In the data rows, the value 128 means zero.
Here are some points:
[164 107 162 148 162 130 162 120 115 148 154 110]
[ 67 138 158 142 155 152  76 113 133  86 141 133]
[161 132 124 102 159 118 156 105 113 147 171 119]
[103 169 121 107  95 190 109 152 124  71 126 135]
[129 116 119 177 170  64 128 132 106 197 154 138]
[ 91 191 196 132 139 147  88 133 151  33 146 197]
[164  27  87 189 129 108 130 169 112 161 123  85]
[ 78 255 172  35  52 152 172 133 142   0 101 177]
[152 133 183  98 170 164 110 125 162  53 179 136]
[203  21  80 210 152 133 167 103  76 255 124 119]
[201  27  92 135 196 105 133  74  67 255 163 101]
[114 130 190 138 159 116  97 149 159 115 152 161]
[112 174 124 103 105 176 165 137 111 110 141 151]
[111 100 180 203 137 177  90 142 151 103 155 134]
[132 140 127  86 171 106 136  78 112 162  96 143]
[ 68 211 168  85  85 173 107 119 127  15  85 108]
[183  77  98 162 119 220 130 161 116 155 193 128]
[ 36 255 160  58  19 143 152 156 178  12  31 181]
[175  79 153 115 219  64 127 102  95 178 192 126]
[166  64  45 170 137 146 124 126  79 224 163 125]
13 more points follow, each with its number after it:
[130 121 123 160 134 132  88 148 137 150 133 101] 0
[204  57  93 115 200  88 135  62 111 235 207 101] 1
[105 151 147 130  89 141 130 149 143  84  43 121] 2
[146 106 125  76 133 134 139 102 137 141 150 122] 3
[107 104 126 165 173 146  84 127 123 127 170 110] 4
[ 62 156 145 170 100  97 146 153 126 145  78 149] 5
[116  66  89 185 112  97  93 140 129 213  98 152] 6
[171  28  62 173 139 103 121  99 124 255 128 130] 7
[149 103  74 114 124  85 162  79 116 158  38 100] 8
[211  43  75 196 124  89 161 156 110 219 100  80] 9
[ 98 149 144 134  86 105 122 140 139  61  65 124] 10
[ 82 173 154 111  79 155 138 145 170  43  43 139] 11
[ 94 151 112 121  68 139  98 152 159  86 165 148] 12
Which two of these numbered points are nearest to each point below, ignoring the direction in which the first points spread most? Their numbers follow each, nearest first.
[156 141 107  55 135 115 133  89 100  87  67  79] > 8 3
[173  70 148 104 215  73 125 110 107 170 202 118] > 1 3
[101 143 172 169 159  70  98 136 137 106 114 147] > 10 0
[158 110  98 144  79 110 146 179 141 142  79 102] > 9 2
[ 49 199 147 132  84 106 146 162 128 109  74 131] > 5 10
[ 47 206 144 113  77 112 165 152 152  98  42 159] > 5 2
[103 172 162  69  88 172 145 141 197  32 124 145] > 3 12
